Here are some numbered points:
 1.16  0.52  0.06 -0.95 -0.05 -0.27 -0.05  0.23  1.03  0.73  1.62 -0.46  0.52  1.14 -0.50  1.02 -0.45  0.34  0.25 -0.44 -0.06  2.30 -1.23  1.13  0.25  1.02  0.41 -0.40 -1.18  0.37 -0.30 -0.30 0
-0.68 -0.41  2.04 -1.19 -1.04  1.50 -0.36 -0.26 -0.77 -1.29  0.49  0.83 -1.28 -0.23  0.39 -0.88 -2.72  2.12 -1.07 -0.50  0.27  1.35  0.32 -0.32 -0.20 -2.01 -0.25  0.19  1.57  1.68  0.81 -1.13 1
-2.17 -0.02  0.38  0.36 -1.37 -0.02 -1.31 -0.77 -0.33  0.25 -2.73  1.16 -0.34 -2.38  0.81  0.56 -0.48  0.25 -1.69  0.12  1.30  0.57  1.19 -0.09 -0.36 -0.88  0.84 -1.84  1.50  1.29 -3.01 -0.25 2
-1.17 -0.64  1.22  0.33  0.59 -0.13 -0.71 -0.85 -0.85  0.92 -1.84 -0.76  0.56  0.01 -1.66 -0.30  2.16 -0.75  1.32  1.66 -0.05 -0.83  0.07 -1.06 -0.50 -2.71  1.77  0.08  0.43 -0.09 -0.81  0.94 3
 1.19 -0.69 -1.56  0.61  0.89  1.52 -0.45  1.26  0.29 -0.75 -0.40  0.15 -0.34 -0.18  0.05 -0.48  0.38 -1.94 -0.91 -1.27 -0.90  0.12 -0.15 -0.06 -0.99  1.00 -0.83  1.01 -0.81 -0.59 -0.28 -0.64 4
 0.33 -0.90  0.22  1.30 -0.51  0.83 -2.18 -1.11  0.46 -0.50 -1.09  0.31 -0.60  0.83 -1.34 -0.31 -0.23 -1.23  0.69  0.23 -0.54 -0.33 -1.63 -1.89 -1.21 -1.89  0.55  0.41 -0.15  0.18  0.12 -0.11 5
-0.62  0.01 -0.51 -0.36 -0.40 -0.38  0.61 -0.14  0.71 -0.01 -0.63 -0.32  0.09  0.34 -0.20 -0.07 -0.21  0.66  0.18 -0.33  0.12 -0.50 -0.05  0.10  0.71  0.13  1.12  0.25 -0.15 -0.46  0.33  0.14 6
-1.02 -0.12  0.61 -0.66 -0.66  0.47 -0.74  0.28  0.09 -1.32  0.37  0.17  0.36 -0.38 -0.25 -0.29 -2.04  1.34 -0.80 -0.45  0.51  0.82 -0.57 -0.78 -0.53 -1.22 -0.33 -0.20  1.51  1.24 -0.01 -0.71 7
 3.50 -1.51 -0.44 -0.12 -0.28  0.65 -0.01 -0.89 -0.35  0.33  0.65 -1.03  0.18 -2.44  1.97 -0.19 -0.69 -0.77  0.50 -0.51  0.62  0.78  1.00  0.32 -0.94 -0.16 -2.53  0.60  0.70  0.42 -0.70 -0.85 8
-1.83  0.74  0.78 -0.85  0.26  0.52  1.33  1.43  1.24 -0.01  0.09 -0.76  1.29  0.16 -1.33 -1.11  0.80  0.73 -0.36 -0.60 -1.02  1.21 -1.03 -0.53  0.23  1.30  0.17  0.15  1.10 -0.37  1.41 -0.42 9
-2.21  0.36  0.81  0.89  0.60 -0.26 -1.61 -0.87  0.26  0.10 -3.81  2.59 -0.27  1.45  0.37  1.44 -0.34  1.14 -0.16  1.25  2.14 -0.89  0.18 -0.11 -1.66 -0.03  3.09 -0.91  0.38  1.11 -1.63 -0.18 10
 0.53  0.69  1.29  1.61  0.60 -0.28 -1.39  0.85 -1.54  0.78 -1.05  0.74 -0.87  1.43 -0.51  0.58 -1.94  1.69  0.73  0.50  0.08 -0.10  0.10 -0.26 -0.82 -1.09  0.60  0.53 -0.48  1.66 -1.28  1.24 11
-0.64 -0.22 -0.82  0.30 -2.10  0.81 -1.37 -1.66  0.77 -1.25 -1.58  1.83 -0.26  0.88 -0.19 -1.20 -0.80 -1.07 -1.85 -1.86  0.68  1.35  0.39 -1.13 -0.37  0.82  0.17 -1.08  1.36 -0.80 -1.20 -2.19 12
-1.48  0.18 -0.51  0.92 -0.15  1.21 -0.24 -0.71  0.46 -1.20 -0.11  1.39 -0.77 -0.78  0.66 -0.18  0.43 -1.44 -1.39 -0.08 -1.42 -0.12 -0.62 -0.01  0.53 -1.12  0.04 -0.02 -0.17  0.64  1.19 -1.15 13
 0.27  0.04  1.02 -1.43  0.82 -1.35  1.48  0.05 -2.49  0.57  0.90 -1.55 -1.22  0.34 -0.63  1.51  0.36  1.61 -1.31 -0.27  0.88  0.99  0.69  2.06  0.46  0.85  0.23 -0.57 -1.43 -0.28  0.15  1.45 14
 0.70 -1.56 -1.24 -1.53  1.33  0.76  0.42  0.05 -0.85 -2.56  0.72  1.36 -1.47 -0.61  1.29  1.10 -1.13 -0.73 -0.02 -0.01  1.16 -2.44  1.01 -0.04 -1.02 -3.00  0.00  0.25 -0.80 -0.95 -0.14  0.17 15
-0.18  2.43 -0.30  1.25  0.57 -1.23  1.39  0.59  0.24  0.18  1.51  0.82  1.09 -0.63  0.63  1.78  0.55  0.61  1.15  0.89 -0.26 -0.91  1.04 -0.23  0.18 -0.93 -1.81 -0.77  0.01 -0.31 -1.34 -0.23 16
-0.52 -0.73 -0.37 -1.19  0.36  0.55  1.44  0.93 -0.89 -0.45 -0.83 -0.65  0.67  0.39 -1.65 -1.97  0.54  0.10 -0.53 -1.47 -0.07  0.81 -0.40 -0.75 -0.58  2.06  0.11 -1.23  0.92 -0.03  0.84 -0.22 17
-0.13 -1.68  0.64  0.16  1.23 -0.26 -1.45 -0.44 -1.59  0.13  0.45  1.04 -1.60  1.54 -0.58 -0.92  0.80 -1.39 -0.19  0.79  0.56 -1.52  0.69  0.33  0.95 -0.34  1.45 -1.26  0.01 -1.66 -1.93  2.22 18
-0.11  1.81 -0.29  0.72  0.24 -1.07  1.14  0.66  0.58  0.15  1.38  0.44  1.31 -0.75  0.36  1.71  0.06  0.56  0.80  0.87  0.00 -1.00  0.94 -0.57 -0.24 -0.96 -1.42 -0.04  0.36 -0.26 -0.91 -0.13 19
 1.01  0.61  0.00 -0.28  0.48 -0.07  0.23  1.50  0.17  0.04  0.63  0.58  0.48  0.92  0.08  0.02 -0.28 -0.06  1.33 -0.24 -1.09  0.57  0.49  0.18  0.33  0.16 -0.36  0.09 -0.23  0.27 -0.74  0.73 20
 1.58 -1.02 -1.39 -0.74  0.43 -1.02  0.27 -0.37 -0.72 -0.22  0.71  0.13 -0.09 -0.38  2.13  1.03  0.36 -0.02  0.77 -0.18  0.46 -0.16  1.92  0.84 -0.37  1.20 -1.23  0.97  0.33 -0.71  0.73  1.19 21
-0.47  1.71  0.02  1.04 -0.89  0.10  0.31 -0.36 -0.90 -0.95 -0.92 -0.21 -0.69  0.88 -1.54  0.39  0.23  0.88 -1.32 -1.43 -0.96  0.42  1.10 -1.13 -0.17 -1.04 -0.37  1.12  0.35 -0.20 -0.71  0.07 22
-1.23 -0.42 -0.69 -0.23  0.64 -0.39  0.40 -0.02 -0.44 -0.55 -0.16  0.54  0.10  0.58 -0.50 -0.25  1.68 -0.57 -0.45  0.05  0.48 -0.80  0.53 -0.46  0.11  1.51 -0.17 -0.61  0.33 -1.58  0.61  0.76 23
 0.15 -1.68 -1.05 -0.13 -1.17 -0.25 -0.45  0.25  1.02  0.17  2.30  0.23  0.02  0.49  0.49 -0.62 -0.29 -0.45  0.49  0.08 -0.58 -0.16  1.43 -1.52  1.38  0.39 -3.04  1.73  2.01 -2.09  0.62  0.89 24
-1.41  0.52  0.31  0.05  0.18  0.67  1.96  0.60  1.52  0.12 -0.49  1.04 -0.66 -0.93  0.69 -0.04 -0.62  0.00 -0.71  0.58  0.78 -2.17 -1.15  0.68  1.45 -0.18  1.06 -0.64 -1.29 -1.69  0.03 -1.47 25
 0.43  0.47  0.88 -1.17  0.90 -0.99  1.39  0.25 -1.63  0.34  0.53 -0.97 -0.76  0.40 -0.24  0.84  0.67  1.24 -0.60 -0.04  0.75  0.56  0.25  1.94  0.06  0.46  0.73 -0.21 -1.32 -0.29  0.09  0.83 26
 2.18  0.04  1.24  0.55 -0.39  1.35 -0.46 -0.18 -0.68  0.49 -3.82  1.85 -1.83 -0.60  3.53 -0.96  0.15 -0.39  2.67  1.41  1.09 -1.33  2.92  0.00  0.05 -1.93  0.63  1.20  0.54 -0.88 -0.77  0.10 27
 0.34 -0.48  0.33 -0.80  1.01 -0.37  0.66  0.03 -1.90 -0.44  2.64 -1.02  0.81  1.27 -2.35 -0.83  1.84  0.07 -0.66 -0.09 -1.17  0.86  0.13 -0.89 -1.27  1.17 -2.17  0.76  0.86 -1.24  2.20  0.96 28
-0.95 -1.24 -0.53  0.22 -0.15 -0.50 -1.46 -0.09  0.68  0.70  1.23  0.21 -0.15  0.65  0.37  0.07 -0.18  0.04  0.69  0.71 -1.05  0.08 -0.81  0.07  1.20  0.34  0.20  0.49  0.01  0.69  1.27  1.72 29
 1.85  1.02 -0.47 -0.34  0.25 -0.47  0.21  1.39  0.03 -0.53  1.12 -0.26  0.75  0.85  0.43 -0.12 -0.31  0.14  1.76 -0.67 -1.55  1.13  0.82  0.63  0.53  0.34 -0.83 -0.05 -0.06  1.01 -0.59  1.02 30
-0.72  0.55  0.36  0.35 -0.19 -0.30 -1.03 -1.16  0.54 -0.06 -1.61  1.47  0.09  0.75  0.10  0.46 -0.43  0.44 -0.17  0.50  1.13 -0.07  0.03 -0.05 -0.76 -0.19  1.41 -0.98  0.19  0.43 -0.87 -0.74 31
-0.25  0.14 -0.42  0.50 -0.39  0.20 -0.58 -0.97  0.08 -0.89 -0.32  1.06 -0.54  0.10  0.51 -0.20  0.15 -0.86 -0.58  0.06 -0.66 -0.09  0.09  0.03  0.39 -0.98  0.34  0.16 -0.07  0.18  0.41 -0.33 32
Which five points above are nearest to each new point by angle? Their numbers follow each, smallest number first.
-0.12  0.68 -0.75  0.07 -1.52  1.18 -1.14 -1.98  0.55 -2.04 -1.27  2.67 -0.80  1.16 -0.61 -1.13 -1.43  0.01 -2.28 -2.01  1.23  1.97  0.63 -1.15 -1.23  1.66 -0.60 -1.05  2.36 -0.44 -0.85 -2.64 1 2 7 12 31
-1.32 -0.09 -0.71 -1.10 -0.06 -0.54  0.66 -0.47  1.48 -0.21 -1.11 -0.39  0.43  1.34 -0.16  0.24 -0.36  0.95  0.46 -0.48  0.55 -0.83 -0.72  0.75  0.78  0.36  2.52 -0.23 -0.26 -0.36  0.32  0.33 6 9 10 25 31
 3.03 -1.09 -2.75 -0.41  1.41  2.93 -0.71  1.82  0.76 -1.92 -0.76  0.87 -0.18 -0.34  1.06 -1.86 -0.64 -3.52 -0.93 -2.76 -1.50  0.80  0.57  1.27 -1.71  0.60 -0.01  1.42 -0.52 -0.85 -0.30 -0.33 4 8 12 15 20
-0.89 -1.06 -0.26 -0.52  0.66 -0.49 -1.01 -0.80 -0.98 -0.52  1.15  0.35  0.46  0.54 -1.44  1.02  1.57 -0.73 -0.99  0.17 -0.16  1.54 -0.73 -0.86 -1.69  1.45 -2.01 -1.24 -0.45  0.43  1.41 -0.44 0 9 17 23 28
 0.84  0.53  0.21 -0.91  0.46 -0.20 -0.29  0.47  0.71 -0.06  0.89 -0.32  0.63  0.75 -0.44  0.66 -0.26  0.01 -0.14 -0.65 -0.28  2.20 -0.54  1.90 -0.33  1.95 -0.08 -0.46 -1.29  0.60 -0.21 -0.45 0 14 20 26 30
 1.73 -0.56 -1.32  0.29  1.05  1.26 -0.57  0.99  0.46 -0.83 -0.06 -0.01  0.16 -0.64  0.44 -0.46 -0.07 -1.88 -0.53 -1.37 -1.03  0.21  0.16  0.46 -0.90  0.60 -0.69  1.03 -0.66 -0.25 -0.42 -0.28 4 8 20 21 30
 0.95  0.23 -0.01 -0.49  0.18 -0.44 -0.39  0.34  0.75  0.50  1.18 -0.24  0.59  0.70 -0.52  0.40 -0.34 -0.04  0.11 -0.31 -0.66  1.27 -0.66  1.01  0.28  0.86 -0.11 -0.02 -1.00  0.13 -0.11  0.04 0 14 20 26 30
-0.78 -0.04  0.22 -1.06  0.38 -0.02  0.08 -0.49 -0.42 -1.04  1.51  0.36  0.96 -0.51 -0.55  0.18  1.41  0.16 -0.63  0.31 -0.38  0.88  1.35 -0.40 -1.48 -0.11 -1.27  1.35  1.92 -0.97  0.79  0.73 9 21 23 24 28
 1.48  0.00 -0.35 -0.65 -0.25 -0.67 -0.33 -0.26  0.27  1.17  1.64 -0.68  0.26  0.56 -0.59  0.58 -0.72  0.41  0.28  0.00  0.06  1.50 -1.07  1.58  0.25  0.90  0.28 -0.41 -1.30  0.28 -1.13  0.52 0 14 20 26 30
-0.97 -0.48 -0.84 -0.23  0.33 -0.75  0.50 -0.60 -0.87 -0.71  0.37  0.64  0.01  0.15  0.19  0.41  2.16 -0.74 -0.17  0.25  0.32 -0.57  0.86 -0.38 -0.06  1.61 -0.56 -0.54  0.31 -1.39  1.13  0.41 17 21 23 24 28
-1.25 -2.34 -1.20  0.62 -0.35 -0.52 -2.46 -0.02  0.76  0.93  2.27  0.22 -0.36  0.28  1.00  0.38 -0.51 -0.24  0.85  1.05 -1.31 -0.43 -1.03  0.28  1.69  0.88 -0.16  1.04 -0.34  1.31  2.22  2.11 13 21 24 29 32
-1.38 -2.35 -1.38  0.28  0.24 -1.05 -2.52  0.38  1.19  1.63  2.54  0.10 -0.30  1.08  0.98  0.54 -0.61 -0.07  1.48  1.71 -1.92 -0.88 -1.32  0.67  2.29  0.51 -0.21  1.85 -0.15  1.11  2.18  3.09 20 21 24 29 30
 0.03 -0.72  0.45 -0.87  0.49  0.73  0.12 -0.57 -0.35 -0.76  2.01 -0.52  1.46 -0.69 -0.22 -1.12  2.17 -0.64 -0.50 -0.40  0.14  1.50  1.68 -0.16 -1.61  0.35 -1.58  1.13  2.44 -1.14  1.18  0.40 8 21 23 24 28
-1.07  0.74  1.22 -0.23 -0.05 -0.03  1.07  0.50  0.55  0.67  0.15 -0.57  0.95  0.08 -0.92 -0.11  1.15  0.47  0.23  0.46 -0.24  0.23 -0.39 -0.55  0.26  0.51 -0.45  0.46  0.38 -0.68  1.32 -0.33 6 9 17 23 28
